Each named turn below is shown by a few rows before and after it. Which turns, in which order, take the first row of each later pair to the second? The first pair is answered.
B (before -> after):
[ -1  44  -6   9  17  -6   0  15   9  -4 -18  22  -1  10 -37  -3  19  -2
  19   0 -17  16 -20  -7 -15 -16 -14  12  11 -26 -19 -13   7]  ->  [ 14 -14  -7 -28  -8  17 -15   0 -11  20  -1   1  12  15  -8   7  19   8
 -24 -21  10  -8 -21 -18 -16 -18   9  39 -20 -13 -14 -20 -13]
[ -3  14   7   8   5  -7  -6  -4 -13   0 -17  12  -8   5 -10   6  16 -12
  -1  -3  -1 -11  -5   6  12  -8  -1  -9  10   0 -30 -10 -20]  ->  [  3 -13   6  -6 -12  -4  -4 -11 -17   5 -15   0   2   7   3   6  13  -7
 -17  -7   9 -19  -5  -5  11  -7   7  -8   4  10 -18  -6 -26]
[ -4  29 -24   0  -7  -1 -12  10   1 -15 -11  18  -9   1  -1   5  -2  10
  11  10 -30  -4 -42  18  19  15   8 -24  -5 -21   4  -9  22]  ->  [  4   4 -25 -21 -17  14 -19   0 -15   1   3  12  -5   2  14  13  -1  20
 -12  -5 -14 -18 -46  17  17  13  19  -5 -23 -18   1 -20   9]
[-16   4  16  -7 -16   0   5  -3 -10   9   6   6   7 -18  17   4  -2   2
 -32  -5   0 -13 -14  10  19   7   8 -12   3  14   3  -7   5]  ->  [-18  11  16   3 -17  -8  12   0  -2  -1   1   4   7 -19  12   1  -5  -3
 -21   4  -3  -4 -12   8  19   9   5 -23  11  18   8   1  13]
P (before -> after):
[ 30  -4  22  -2   2  15 -10  -8   0   6  14   0  -3   0 -16  12   1   1
  22 -24  14  34   9  -4  -7   7  -4   6 -10 -13  -9  -2 -16]  ->  [ 28 -30  15 -13 -13  15  -8  -8   2   5  13  -9   5   2  -4  14  -4   6
  11 -24  21  27   7 -12  -6  10  -3   4  -7  -2   6  11 -15]
[-22  16 -11  -4  -9  -4  15  18  17 -30   5   7 -25 -27  -2  -1 -12   9
 -28   8 -10   3 -22  16  24   6  -1 -27  27  26   7 -12  19]  ->  [-21  29  -2  -5  -2   2  13  15  10 -21   8  10 -35 -28  -6   0  -7  10
 -29   2 -11   3 -21  23  27   3   3 -20  19  15  -7 -28  14]
[ 12   3 -27 -10  19   4 -39   7   5  -3 -12  27  17  27 -12  -4  -7  -1
  13  -4  10  15   5 -17  13  -3  -4  28 -19 -12   6  -4  -4]  ->  [ 15  -7 -27 -15  16   7 -39   6   5  -1 -10  23  19  28  -6   0  -6   3
   4  -7  13  11   4 -16  13  -5   0  29 -22  -9   8  -2  -6]
[ 13 -15  25   1  -7  12  21 -14  -8  10   7  -3 -31   5   6  13  16  -7
 -40  -4  -5 -12   4   7  16  -5  16 -12 -21  25 -21 -18 -10]  ->  [  8 -31   8   6 -19  -6  30  -5  10 -14  -8  -7 -14  12   9   5   1  -7
 -22  20  -5  -2   3  -9   8   3   2 -36   3  40  14  20   9]
M (before -> after):
[ 11 -34   2  -5 -27   6 -13 -14   4 -15  -7 -24  19   3  -1 -12   2 -16
  14  16   4   6  20  -2  -9   9   1 -10 -11   2  19  15  -7]  ->  [  5   4   4  13 -12  -4  -7  -7  14 -25 -11 -12  10  -1 -15 -15   3 -23
  32  24 -11  18  20   8  -5  10  -9 -22   2 -10  11  13   4]
[ 18 -23  23  -3 -24   0  -9 -16  19  -6   8 -17  15   6  -2 -14  12  -2
   7  -5   2  13  10 -10 -15   7  29  -2 -15   3  16  -6 -23]  ->  [ 12   9  25  13 -10 -10  -3 -11  27 -15   1  -8   7   3 -15 -17  14  -7
  26   2 -13  24  11  -2 -12   7  22 -14  -3  -5   9 -10 -15]
[ -5   4  10  -3   8   7  -7  -5   2   6   7   0  -3 -12  -2   3   8  -1
   2  -7   0   3   5   7  -4  -3   7   0  -9   3 -15 -13  -6]  ->  [ -6   2  10  -5   9   6 -11  -4   1   6   9   1  -3 -12  -1   2   6  -2
   1  -8   0   3   5   6  -3  -3   9   2 -10   2 -12 -13  -6]

Between the rows of a pair lie two turns.
[ -8 -19 -24 -18 -14 -10  -1  11   3   5  10   6  15   9   8   7 -12  20
 -22   4  10 -20 -25  -4  -5   3 -12   2  15   9  13  20  16]  ->  [ -8  26  -3  -7  13   3  -9   4  -9  19  18  19  -6   2  -8   9   5  13
 -12 -11   1 -14 -20  18   0  -8  -7  18  -2 -17 -25 -18   4] => P P
[-11  -7  11 -17  -9  11  10  -2 -11   5   1   0 -11 -15   6  13  -5   1
 -38  -9  14 -16 -15   3  13 -11   6  -4 -10  15 -11  -1 -15]  ->  [-22  33  10   7  11   0  15   8   0  -7  -6  16 -21 -18 -11   7  -4  -7
 -14   2  -6  -2 -17  12  14 -10  -8 -16   4   2 -16   0  -3] => B B
[ -1 -11  -9   1   2   2  -1  10  13   2   1   9   6  11  10   5   1   9
   6   4   2 -10  -8  -3  -1   4 -10   2  -2   4  11   7   4]  ->  [  4 -10  -5  -3   5   9  -5   6   6  10   7  11   6  10   8   6   3  11
   4  -5   3 -10  -6  -1   1   3  -4  12 -11  -4   3  -6  -4] => P B
[  0  14  -1   7   9   5  -1 -13   5 -17 -10   2   4  -4  -9 -11   6   9
  24  -1 -30  10   7   1  -3  15  -5 -15  -1 -28  26   7   5]  ->  [  8 -25 -10 -20  -9  15  -9 -15  -9   0   0  -2  13   1   9  -2   6  22
  -7 -15 -10  -8  -6  -3  -4  15   3   6 -13 -19  32   6  -2] => B P
[  6  12  -4  -2  -5  -1  27 -15   4 -14  -7 -20  -9 -10  -1 -24  11 -35
  -1  26 -12  13  13 -15  -1   1  13 -25   0  17  12  15  -1]  ->  [ 11  21   6  -7   4  16  17 -23 -11   9   9 -16 -22 -13  -2 -17  20 -30
 -14   5  -7   5  14  -2   5  -5  28   0 -20   1 -15 -16 -17] => P B
[  2   7  -1   6  17   6  -7  -5  -4   6   8  12   0   4 -10  -8   9   3
  17   1   2   2   1   8 -12  -4  -1  20  -1 -20  -2  -7  -7]  ->  [  5 -12  -4   4   5   1  -4  -7   4  -5   0   0  13   7  -4 -14   2  -2
  23  13   3   6   4  -8 -17   2  -4   6   5  -6  16  14  -2] => B P
[  1 -16  -2 -11   2  14 -16  -2 -13   6  12   8  12  11  -8  -4  -7  12
   2 -38  15 -24  -5  -9  -1  -1  -1  25  -7  15  -4   1  -2]  ->  [ -9   0  -3   9   2  -8  -1   5   6 -24  -8   8  14   8 -17 -16 -14   1
  25 -15   0  -6   1 -15   1   5 -11  -7  17  24  13  26  16] => B M
[ 15 -26  -1   3  -5  23  10  -6 -22  -2   1 -12   4 -11  22  -5 -12 -18
 -12  18   8  -7  18  -4   1  10   9   3 -27   9 -15  -9 -13]  ->  [  9   7   8  19   9  17  15  -4 -16  -7  -3  -3  -6 -16  10  -8  -7 -29
   4  20  -7   3  21   4   5   9   7  -6 -23   0 -27 -17 -10] => B P
[ -7  15   5  -5   7  16   5   0  -8  -4  17   9 -11  -5 -11  -1   8 -11
  -4  -5   0   2  12  13  -2  -3   4  10 -13  -2  -8 -28 -18]  ->  [ -9  12   2   5  -6   2  16   2   7 -25   2   0  -5  -5 -12 -10   0 -18
   9  11  -7  12  18  -1  -3   4  -1 -19   3  15  12  -4  -8] => B B
[-11  22  -1  18  18  -3  30   7  16 -18  -8  -4 -26  -8   1  -6  -5 -12
 -11  13   3   3  11  -8  20   9   4  -6  14  -8  -1  -7  10]  ->  [ -3  -4   3   4   3   4  29  -3   9  -8  -3 -16 -23 -10  15  -4  -2 -10
 -37   5  14 -10  15 -14  21   9  18  -4  -1   5   0 -10  -1] => P B
[-25 -11 -18  -7  -3 -20  11  13  -1  -9  -7   8  -2  -9   4   4  -1  -2
 -32   2  -5  -8 -11   5   2  -7  -5  -3  22  19  20  18  13]  ->  [-24  -7 -16 -12   4 -10   1  12 -11   7   6  14  -7  -7   5  10   3   3
 -41 -13  -1 -18 -18  15   4 -10   1  16  12   9   6  -1   8] => B B
[ 22  -2  41   0  -8   2 -11 -16 -18  -1   6 -30  -7 -12 -19 -33  17 -21
   4  -9 -18   6  18  -5   2   8  14  -9 -35  -2  -7 -13 -29]  ->  [ 20  13  41   8  -2  -4  -8 -12 -13  -6   3 -27  -9 -12 -26 -35  15 -23
  14  -5 -24   8  17  -3   3   9   8 -16 -28  -8  -9 -11 -25] => B B
[ -1  -4   2  17   6   5  10   4   5  -8  -7 -10   5 -14 -12   6  -4  -7
  25  17  -7   0  -6  -8 -10  13  -7 -18  18  -3   1  22   8]  ->  [  9 -24  14   0  -4  24   2 -13 -11  12   5 -21   4 -17  -1  11   4  -4
  -3   0   5 -11   0  -6  -6   9  13   0 -10   0 -11   3 -12] => P B
[  2  24   5   0  15  -6   8  10   0 -23  -8  12 -14 -17  11  12  25 -14
 -11   3 -13  -6 -19  -5  11   6  -2   2   2  -2   5   7  -9]  ->  [  4   0  -3 -10   6  -8   7  10   2 -21  -9   5  -5 -12  22  14  19 -12
 -17   7  -4 -12 -21 -15   7   9  -3   2   6   7  19  21  -6] => B P
[  9  26  20  23   5  -5   6  -9   6  -9  -8  -3 -13 -17  -7 -11   9  -9
   2 -10 -12   7  23  18   1   3   8 -15  -7  -2  -6  -9   5]  ->  [ 11   4  17  15 -11  -7  11 -10   8 -13 -12 -13  -7 -18   4 -10   4  -9
 -12  -6  -8   2  24   7   4   5  12 -25  -4  16   8   6   6] => P B
[-19 -40  -8   1  -8 -14 -13  -7  25 -10   3  -9  -4  -7  -2 -11  -3  10
  35 -16   0   1   8  -6  -2   1 -13 -12 -13   1  10  32  -9]  ->  [-19 -33  -8  -7   6   1 -25  -8  12  11  18   1 -13  -6  -5  -3   5  20
  22 -32   5  -8   0   9  -1  -9  -9  17 -28 -19 -12   6 -21] => B B
[ -9 -10 -16   1   3   5  -2  15   6  -6  -9   8  15   3  13   5 -12  11
  -4   7  -5  -4 -21 -12  -5  -8 -10  -5  13  -9   8  19  11]  ->  [ -9   0  -2  -4   7  19  -7   6  -6  10   2  12   3   0  11  13   0  13
 -19 -12  -3 -11 -21   0   1 -14   2  12  -4 -18 -14  -6  -3] => P P
[  0 -15   7 -12  -1  11  -5 -10   0   6   8  -6  -4   4   3  -1  -2   0
  -3  -7  12  -6   9  -6  -4  -1   5  13 -19   1   1  -2 -10]  ->  [ -5  13  17   5  10   4   0  -7   6  -4  -2  -2 -12  -1 -10  -8   2 -11
  16  -2  -3   5  14  -2   0  -1   2   0 -13  -4  -8  -3  -8] => B P
[ -4   6   2   2   3   3  -1  -3  -6   2   3   7  -9  -9   0   6   4  -3
  -4  -5  -2  -2   0   3   6  -2   4  -2  -2   0 -11  -5   4]  ->  [ -4   0   1   3  -1  -2   3  -3  -1  -6  -4   3  -5 -10   1   1   2  -6
  -2   3  -3   1   5  -2   4  -1   4 -14   4  10  -3   6   9] => B B
[ -8  19  -2   5  12  -7   3 -12   8  -8  -1  -5  30  13  -1  -2 -13  -2
  44   2  -2  30   8 -10 -26  12 -18   2   7 -27   7  -4  -1]  ->  [  2 -21  -3 -17 -10   4  -1 -22   2   2   8 -20  40  17  15   4 -16   3
  21  -7  16  17  10 -21 -28  13  -7  10  -8 -13  16  -2 -11] => B B
[-13  -8   0   3   7 -13  -2  17  10 -14 -16   4  -3  -4  10  11   5  13
 -18  11   0  -9 -18  21   2   3 -14  -7  10  14  15  19   2]  ->  [ -8 -11   9  -7  11   3 -10   7  -4   6  -3   5  -7  -4  10  17  10  17
 -29  -4   9 -17 -17  27   3  -2  -4  13 -10   7  -1  -3 -11] => P B
[  0   5   3  13  -4  12  15  -8 -14  24  -2  -9  -2   1   1  10   7   7
 -13  -4  -7 -17  10  -3   2  -3   4  17 -12   9 -15  -3  -4]  ->  [ -3  16   6  24  -2   3  23  -8   0   7 -14  -9  -1   1  -5   1   2   0
   6  10 -14  -4  18  -9   2   1  -1  -4   0  14  -5  13   5] => B P
[ -2   4  14   5   0  26 -12 -14 -17  20   1   0   0   4   1   5 -13  10
 -12 -15  17  -7   6   1   5  -3   3 -10 -13   6  -9 -39 -10]  ->  [ -6  16  14  21  -2   9   0 -15   1  -3 -17  -6   5   3  -9 -10 -16   1
  15   7   3   9  19 -11   3   3  -8 -38   2  16   7 -17   2] => B P
[  7 -21 -13  -3  -2 -15   6   2  -1 -13   0  -1   5   4   4 -11  -3  -8
   1  14  15   2  -3 -12   0   9   3 -14  -5  20  28  18   1]  ->  [ 10  -5  -9  -8  18   1  -9   4 -18  14  18  14  -6   7  -2   1   9   2
 -12  -8  18  -6 -12   7   2   4   4  20 -20  -4  -1 -13 -12] => B B
[-13  -3 -13  -3   3  -8  18   7 -15   5   0  19 -10  16   8  27 -13   2
 -12   3  28  -8   3  27 -10  10 -14   2  35   5  17  45   1]  ->  [-12  -2 -13  -6   7  -3  14   7 -22  13   5  22 -11  17  10  31 -10   4
 -21  -5  30 -13  -2  32  -9   9 -11  16  29  -1  11  36  -3] => B B
[-12 -19 -11 -17 -17  -1  10  -2  -3 -16   5  13   1  -7 -11   5  10  -7
 -18  -1  -6   8 -10  28  21 -31  -1 -22  22   7   9  14   3]  ->  [ -9 -25 -10 -22 -16   4   5  -3  -9  -6  11  11   4  -6  -7   9  11  -2
 -25  -7  -1   1 -12  29  19 -31   5  -9  14   4   6   7  -1] => B M
[-14   3   8   2  12  11  10   4  -1   3  -7  15  -7  -1  12  18   0  -8
   2 -10  -3   1   5  19   7   1 -10  12 -14  -2  -6 -10  -9]  ->  [-18  -8  -1   4   2   1  20  10   6 -11 -16  10   0  -1  15  14  -8  -9
   7   4  -6   4   5   9   5   6 -13  -1   0  11  14  11   1] => P B
[  2   0   3  11 -12 -25  17  -7   0 -13 -12 -10   4  -2  -1  -2  -4  -1
   3   6  -7   7   7  -5  -3  -1  -4 -13  11  16   6  11   6]  ->  [  9 -13   4  -7 -12  -6   4 -12 -18  10   3  -8   1   1   7   7   2  10
 -19 -15   5  -8  -1   2  -1  -6   6  17  -8   5 -10 -11  -8] => B B
[ -4 -27  15  -3 -24   1   1 -24  14  -1  -4 -11   4  -3  16   7   4   8
 -16  -8   0  -5  19 -22  15  -1  22 -18   0  14   9   3 -11]  ->  [-11  11  26  11  -6   4  -2 -22   8   6   2   5 -15 -10   1  11  14   5
 -15 -17  -8  -1  17  -1  24  -7  22 -10  -6  -4 -20 -22 -14] => B P
[ 10   3   6   9  10   0   4 -21  12   0   0  -5 -10  -7  -6 -23  -3  -7
   9   6   5  14  22  -1  17   2   0   5  -9  -5 -20 -11 -12]  ->  [  9 -18  -4   3  -2  -8  10 -16  18  -9  -7 -11   2  -2   2 -22 -11  -6
  10  14   9  11  18  -9  12   5  -4  -2  -4   6   1  10  -5] => P P
[  8  12  10   1  -4   4  -2 -10   2   6   2  -7  -9  -3  -5  -2   9 -12
   2  -5  -4  10  15   2   4  -1   7  -9  -9   1  -8 -17  -9]  ->  [  5   5  10   2  -6   1   0 -11   5   2  -4 -10  -7  -2  -3  -4   7 -13
   3  -1  -5  11  20  -3   3   0   7 -17  -3   6  -2 -10  -5] => B B
[  3  -9 -12  13  -6  -9  11  35  -6 -15   6  12  15 -18  11   0   7  -5
 -41  20  -2 -12 -12  -7  29  -2  -7   9  25  20  -3  10  16]  ->  [  3  13   1  16   8   0   7  30 -12  -4  13  18   0 -23   2   1  19  -7
 -40  10  -6 -11 -10   5  35  -6  -3  21  13   6 -26 -13   6] => P P
[ 18 -30 -17  -1 -12   0  -4  21 -13   4   2 -10  19   5  15  18  -4   5
  -3  10   4 -10  -3  -5   2   4   0  -4  -3   0  10   5 -14]  ->  [ 13   5 -15  13  10   1  -6  30 -18  10   5   8   7   4   3  20   3   6
   8   8  -4  -6  -8  16   5   0  -7   7  -1 -20 -10 -14 -14] => B B
[  0 -10  17   5 -20  10  24 -14  13  12 -19 -19 -13 -19   1  -4   4  -9
  -9   4  -9   2  18  -4  14   6  27 -20  -9  13 -14   1 -14]  ->  [ -1 -13  15   4 -20  11  25 -10   7  16 -14 -18 -16 -22   4  -1   6  -6
 -18   0  -8  -2  15  -1  15   2  28 -15 -10  13 -17  -6 -15] => B P
[  3   1  26  29  19  -5   9  -6   1   4   3   1 -10   1   2   1  -5   2
 -13 -11 -10  10   7   4  -1  -6  -1  -3  -1  10  -7   9   4]  ->  [  0  -7  25  26  13  -6  11  -4   1  -1   2  -2  -8   2   5   0  -6   2
 -18 -10  -9   7   6  -1   0  -6  -1  -5   3  16  -3  13   6] => P B
[  8 -25  11 -14 -12  16   3 -11 -11  18  10 -10   2  -2   7   0   4  -3
 -19 -10   6  -6  12  -2   2   0  13  13 -23   2  -7 -13 -18]  ->  [  2  18  23  17   3   2  15 -10   6  -3  -6  -5  -9 -10 -15 -12   7 -17
  14   5 -15  16  23   2   5   2   3 -14  -9  -4 -13  -9  -7] => B P
[ 13 -11   8  -2 -28  15  -2  -7   1  10  -7 -27  -6   5  20   0 -16   1
   5  -9 -12 -10  26 -11  -7   9   9 -12 -15  25  -1 -15  12]  ->  [  9  20  15  12 -11  12  -3  -7   3   7  -9 -16 -14   1   5  -2 -10  -4
  25 -10 -23   0  31  -2  -4   6   5 -10 -13  11 -14 -28  13] => P P
